128 stands for zero in the data rows.
Each pair is two rows. How far apart are they, by a hidden measure? 0 means very close, and 30 very far. Two or three weighted sums of its numbers give each row a place; it is the straight-line distance between the places.
[161 213 170  68  70  68  25 149 112 157 156 167  94 178 136 178]
[ 62 111 128  61 115 182 106 101 129 140  85 209 106 188  78 122]: 18
[108 113 136 120 155 123 133 126 106 144 108 123 131 142 122 119]
[117 136 148 106 130 121 117 131 113 165 100 148 161 135 148  97]: 10
[173 157 142 163 126  87 140 155 118 131 141  85 168 114 134 151]
[ 88 134 136 106 108 115  87 136 113 139 134 145  99 131 168 150]: 12
[106 136 150 144 139 151  72  85 150 146  96 168 118 123 110 129]
[168 191 138 116  85 120 136 153 129 110 165  99  68 106 200 161]: 6
[193 147 122 144 124 139 121 146 146 108 146 130 119 127 140 163]
[161 142 130 187  88  77  75 153  84 118 126  54 143 105 155 123]: 22
[110 141 150 152 149 139 147 113 142  77 131 127  88 135 126 119]
[134 122 168 132 123 146 111 175 144 134  93  96 151 121 170 143]: 28
[115 147 118 140 121 127 122 100 160 114  89 134 111 110 114 142]
[ 84 126 157 120 121 176 120 115 132 128  88 148 104 164 121 102]: 4
[188 183 146 154 130 102  83 161 181 168 146  77 149 118 131 205]
[240 128 119 245 120  92 138 158  85  75 184  39 173  39 171 114]: 19
[143 144 126 144 150 123 121 104 109 119 143 116 129 125 154 110]
[121 145 145  25 113 138 128 124 157 140 117 148  88 202 136 151]: 7
[125  87  81  95 100 134 170 159 149 122 160 116 146 120 132 134]
[124  48  65 210 136 128 152  59  75 104 113  86 181  48 108 134]: 5
[142 123 152 130 149 117 150  95 140 117 128 129 107 169  67 139]
[ 90  63 151 128  86  34 171 138 106  90 207  81 255 129 112 123]: 13
[105 106 133 104 138 126 139 116 103 129 131 135 126 155 126 119]
[128 176 179 198 145 108  96 118 111 151 117 129 129 167 124 127]: 10
[ 83 124 111  99 132 119 172 109 115 132 106 147 132  70 150 141]
[129 130 124 126  99 128 161 122 141 121 152 117 122 132 159 131]: 4
[135 113 110 151 139 137 156 103 129 122 105 129 121 103 122 143]
[173 124 129 235 171 109 148 144  84 127 130 107 137  57 152 101]: 7
[155 140 159 137 132 128 167  78 118 142  75 128 122  85 135 101]
[142 124 117 181 145  97 113 144 133 123 137 125 143  92 111  97]: 11
[102  52  79 114  79 141 193 123 137 105 116  76 146 112 150 133]
[100 142 160 192 185 132  91  83 123 123 138 158 129 135  76  92]: 22
[141  77  98 145 117 141 171  97 157 107 139 125 159  83 114 106]
[117 119 151 124 148 134 110 144 114 128 105 125 107 154 109 128]: 11
[124  72  97 151 149 199 138  28 117 134  48 175 154  81  86 117]
[140 113 109 112 122 147 145 122 146 112 149  97 156 129 183 142]: 4
[118  92  73 104  83 112 128 117 151 113 150 126 129 126 112 128]
[133 102 126 151 168 153 154  94 141 107 121 109 115 116 141 143]: 4
[100 180 210  66  90 102  63 146 111 131 125 137  90 232 138 103]
[147 157 126 112  67  40 143 159 151  95 204  32 138 141 181 151]: 16
[155 171 130 122 153 131 130 147 133 126 162 147  76 131 153 114]
[175 204 160 154 122 102  52 204 126  99 186 163  95 126 131 115]: 7
[141 151 142 148 180 159 140 122 137 145 118 177 123 117 149 120]
[126 122 115 142  87  91 160 102 155  92 162  75 118 129 117 145]: 20
[116 108 106 157 111 139 138 110 134 128 102  82 128 113 119 131]
[136 144 156 132 164 139 120 142 122 130 149 145 126 128 143 121]: 18
[103 134 158 132 168 160  79 125 143 164 102 162 107 203  87 112]
[124 147 129 100 122 141 149 120 141 132 129 114 136  97 154 156]: 9
[132  71 106 129  75 111 169  81 129 117 127  87 161  94 113 164]
[129  90 106 139 152 160 149 135 126  84 130 142  67 140 141  79]: 24
[127 135 105 129 107 107 145 143 136 103 149  88 155 109 162 123]
[136 121  99 122  98  94  85 201 132 140 152  63 116 158 148 147]: 19
[125  70  93 123 107 169 129 120 121 126  61 143 134  96 120  95]
[144  93 146 202 159 150 130 147 116  90 109  92 165 125  98 119]: 20
[169 123 154 128 145 106 146 145 109 165 137  84 228 141 138 139]
[137  86 115 142  97 103 170 162 139 103 125  20 180  91 142 157]: 15
[102 146 115 154 169 113  99 126 161 141 130 142 150 147 112 137]
[147  95  90 142 101 168 153 122 141  90 117 106 129  79 141 139]: 18
[119 127 133 108 145 142 100 163 105 137 108 137 128 115 126 123]
[114 113  97 115 126 144 159 132 159 131 150 138  78 146 120 128]: 5
[119 117  73 174 156 150 100 107 135 118 136 142 139 116 112 104]
[141 147 143 134 124 126 126 129 132 136 115 152 104 134 130 122]: 9
[106 166 126 107  83  75  78 187 116 120 182 130  79 146 151 143]
[145 149 142 123 125 104 115 133 154 162 113 136 123 114 124 132]: 7
[101 110 125 138 182 204 113 114 135 153 101 178 106 151 115 136]
[140 156 145 159 155 140 110 129 157 137 119 126 106 123 134 141]: 7
[137  80 109 139 142 138 181 102 108 122  93  95 187  89 120 133]
[139 126 156 121 111  97 147 121 123 105 144  74 163 122 168 106]: 4
[104 112 117  55  35  94 145 144 167 102 137  89 170 142 128 180]
[135  62  37 101  56 130 152 111 128 121 100  98 132 106 125 150]: 11
[133 155 160 115  84  75  98 132 149 112 172  85 111 160 122 155]
[121 156 145  97 120 125 122 143 151 129 112 139 125 138 162 139]: 19
[137  75 121  43 101 109 167  69 147 108 149 154 125 170 112 129]
[137 147 160 117 139 105  89 151 130 128 127 106 119 158 153 118]: 16
[ 97 190 176  62 101  86 110 173 131 116 215 196  89 222 113  89]
[140 153 130 166 158 167 112 112 164 129 138 145 109 141 121 119]: 18
[ 58 153 112 113 141 122  82 189 123 122 159 164  23 161 120 149]
[139 147 141 169 128  80 134  88 120 101 175 169 157  76 104 124]: 16
[125 129 117 104  93  88 104 183 142 118 160  87 134 149 128 127]
[138 143 167 183 199  93 117 124 109 130 135 147  86 145  88  79]: 14
[114 112 108 143 150 142 153 129  97 104 126 122 136 105 128 109]
[121 129 131 117 145 123 141 131 125 129 111 102 129 121 173 141]: 16
[118 117 134 115  83  83 123 111 147  80 126  67 175 118 166 132]
[129 109 151 106 123 133 155 130 114 102 149 143  81 163  80 128]: 19
[145 120 152 125 146 156 158 134 109 121 141 143  80 147 112 132]
[108 104 109  88 116 137 119 138 114 155  84 145 153 135 109 118]: 16
[139 133 113  90  97 157 130 139 118 149  98 113 107 148 147 122]
[170 127 137 173 177 142 120 160  74 116  77 154  53  93 132 117]: 14
[153 135 150 130 103 106 168 125  87 112 142  96 158 118 136 117]
[123 137 115 143 126 135  82 102 121 162 110 156 145 117 126 124]: 17
[158  99  89 132 158 106 158 132 159 116 132  65 121 129 147 136]
[161 175 159 121  95 108 101 144 148 115 141  95 129 128 153 155]: 4
[114  74  98 130 118 176 158  55 158 115  88 170  99 119  59 104]
[129 140  98 116 137 115  95 220 132 143 181  89 170 105 169 168]: 13
[147 156 147 103 144 145 149 112 124 154 134 138 145 134 130 101]
[ 96 105  90 120 153 175 132 129 142 149 124 180  81 140 105 139]: 1
[160 120 157 135 113 134 162 141 146  87 139  71 123 145 134 118]
[110 103 114  99 135 144 124 125 121 147 128 176 120 139 106 128]: 10
[ 91 144 125  74 116  79  96 188 138 123 186 117 171 197 140 138]
[123 187 128 113 117 129  72  99 146 166 145 167 148 113 138 162]: 18
[152 111 110 173 127 113 147 132  98  79 135  90 120  94 130 142]
[174 171 167 135 129  68  85 170  96 140 128  87 146 113 184 158]: 23
[131 135 161 143 161 143  97 124 108 149 106 149  92 137 114 104]
[133  97  97 160 138 147 149 126 155 113 133 118 108 120 109 131]: 9
[133 128 117  79  77 107 137 156 163 142 173  66 140 137 196 150]
[110  68  81 126 130 172 154  78 129 133  85 153 160  80 106 111]: 19
[ 88 129 130  91 147 145 131 135 131 128 140 125 132 173 116 125]
[141 102  84 120 138 150 213 134 118 129 112 110 177  72 163 108]: 7
[137  75 129 121 113 127  99  92 108 139  68 103 203 132 120 136]
[135 146 160 129 127 140 144 118 124 119 127 123 122 138 129 134]: 13
[118 156 171 103 108 123 131 174 142  88 188 114 105 188 131 134]
[ 88 106 129 104 115 105  99 137 102 134 115 129 118 164 107 120]: 16
[134  82 116 123 158 174 202  93  78 108 106 137 121  99 115  74]
[133 109 110 125 166 184 182  90 144 135  87 139 117 113 121 115]: 12
[ 91  90 117 137 139 170 177 146 129 102 125  99 101 119 112 126]
[171 127 101 194 125 101 212 113 125  90 146  36 148  28 133 123]: 8
[148 164 133 186 151 111 158 214 156 126 208  46 143  96 136 191]
[156 104 133 135 104 136 144 145 133 114 121 100 148 125 137 115]: 16
[121 144 131 134 118  85  82 143 114 137 169 121 140 154 128 150]
[119 144 135 131 126 124 122 117 136 137 116 135 154  84 131 146]: 3
[140 158 113 147 146 141 103 119 131 134 150 170  93 116  95 144]
[149 115 133 148 117 124 162 143 104 119 122 103 161 111 123 103]: 7
[120 160 121 128  96  19  63 170 125 150 167 113 132 143 106 121]
[146 128 113 144 160 163 111 115  95 130 107 129 143 116 158 121]: 11
[142 149 119  68 139 140 125 214 146 170 128  98 109 150 164 142]
[142 109 144 143  87  83 124 145 127 142 138 133 173 155  91 117]: 16
[171  91 111 172 140 113 123 115 119 126  89 118 149 105 126 119]
[ 84  37 110 162 134 165 168  69 118 111  75 140 131 100  62 111]: 20
[147 127 142  99 120 141 154 159 121 121 123 120 138 129 135 119]
[104 114  78  87  51  81 146 139 157 124 179 116 115 125 163 128]: 11
[158  92 131 116 135 140 223 118 130 102 136  66 110 127  91 147]
[184 115  77 109  91 149 153 142 107 109 135 121 145  91 131  96]: 20
[105  68 138 107 121 146 137 104 104 136 105 137 142 159 112 123]
[157 140 131 114 124 100 163 136 101 162 114  78 153 106 158 143]: 13
[151 113 134 147  93 145 142 122 126  80 135 102  85 129 121 119]
[162 125 152 147 253 192 151 150 122 156 135 169  99 163 126  87]: 16
[115 154 133 151 194 193  80  87 122 178  74 213 107 112  93 108]
[ 93  99 152 138 165 147 108 102 131 142 112 177 161 145 115  93]: 9
[114  95  86 167 132 117 156  79 171 131 116 158 113  90  75 138]
[160 165 182 132 121 144 119 154 115 106 140 137 114 132 149 111]: 7
[139 187 166 149 132 112  81 154 118 135 158 110  87 148 125 140]
[132 137 142 138 107 125 147  99 121 129 122 125 130 123 125 118]: 3
[ 92  99 126 133 132 163 151  80 143 128 107 135 108 112 113 135]
[ 97  35  75 165 137 139 179  59 152 121 134 131 141  88  37 115]: 19
[147 139 133 111 122 114 134 144 117 137 119 130 156 122 130 129]
[115 108 148  84 132 122 165 113  70 139 119 157 174 124 135  98]: 7
[111 139 148 115 124 110 118 167  83  95 145 114 121 126 134 115]
[109 127 108 154 133  87  76 131 127 127 150 151 110 152  97 136]: 8
[147 195 168 117 114 123  77 173 143 145 143  93 136 156 223 171]
[160 163 108 193 157  91  91 163  88 140 108 103 151  40 157 104]: 13
[ 87  93 101 106 128 147 131 140 105 107 119 172 103 115 108 115]
[160 243 220 107 146  71  26 246 120 146 212 116  85 206 188 131]: 17
[122 151 133 131 126 125 128 108 141 107 186 159 134 136 142 116]
[132 126  76 105 118 125 132  91 178 124 149 120 131 143 136 129]: 13
[119 146 113 166 144 118 116 130 115 133 122 121 112 109 144 178]
[ 60 131 156  95 116 122 119  96 126 145 118 135 108 162 122 133]: 6
[141  99 108  91  86 115 129 131 146 141 121 149 168 131 118 167]
[122 115 102  93  60  69 155 128 174 112 181  82 110 128 126 131]: 17
[138 138 153 172 166 168 121 135 127 127  96 110 137 114 147 116]
[123 118 135 120 110 154 125 153 160 108 119  98  89 124 145 138]: 10
[145 148 189 107 177 176 123 125  89 159  96 167 111 194 128  97]
[150 199 171 208 212 119 134  92 126 118 121 145  81 120 117 123]: 11
[ 99 111 139 119 146 122 104 124 148 130 137 156 143 137  92 119]
[124  95  75 102 113  99 171  71  71 150 117 132 214  93 140 108]: 12
[136 157 129 154 165 134 181  83  92 129 130 133 102  99 158 128]
[132 135 115 108 101 131 142 127 134 127 140 140 137 145 140 130]: 3
[136 146 119 134 131 135 122 158 151 143 104 133 177 100 182 118]
[161 102 140 147  93 114 107 109  62 114 125 178 145 101 115  87]: 17
[145 120 126 122 126 178 167 137 138 118 134 151 111 118 133 121]
[143 149 192 150 208 173 115 110  88 151  92 185 105 143  66 101]: 7
[108  94  98 183 161 135 172  95 117 120  58  96 119  74 119 128]
[123 173 167 126 145  99  94 155 136 121 154 112 144 151 175 119]: 13
[110  92  76 120 104 104 156 106 154  96 142 115 113 134 105 147]
[116 118 113  34  80 102 112 145 116 131 133 135 134 160 129 132]: 11
[112 154 108 166 131  91 110  69 142 134 105 142 141 102 102 149]
[ 95  93  61 135  93 159 158 101 160 106 108 136  87 100 104 157]: 12
[146 124 141 142 111 114 130 134 152 102 137  94 119 132 129 102]
[ 78 139 125 144 184 153 103  99 138 125 116 163 105 128 118 136]: 16
[116 141 123  94 160 156 103 150  97 145 127 145 135 153 144 108]
[152 193 138 126 119 151 120 120 158 122 132 164  72 137 159 124]: 4
[128 169 123 124 177 182 146 130 164 129 164 182  78 159 136 124]
[ 94 138 132 117 109 133 130 111 135  86 128 102 117 135 167 122]: 11
[147 139 136  94 113  99 160 163 123 114 142 110 127 124 139 104]
[140 172 127 141  46   6 122 163 183  97 206  67 147 136 153 161]: 6
[ 82 101 100 105  93  97  87 107 146 132 109 121 127 160  89 120]
[116 136 149 102 102  79 154  84 160 152 141  97 158 146 126 150]: 6
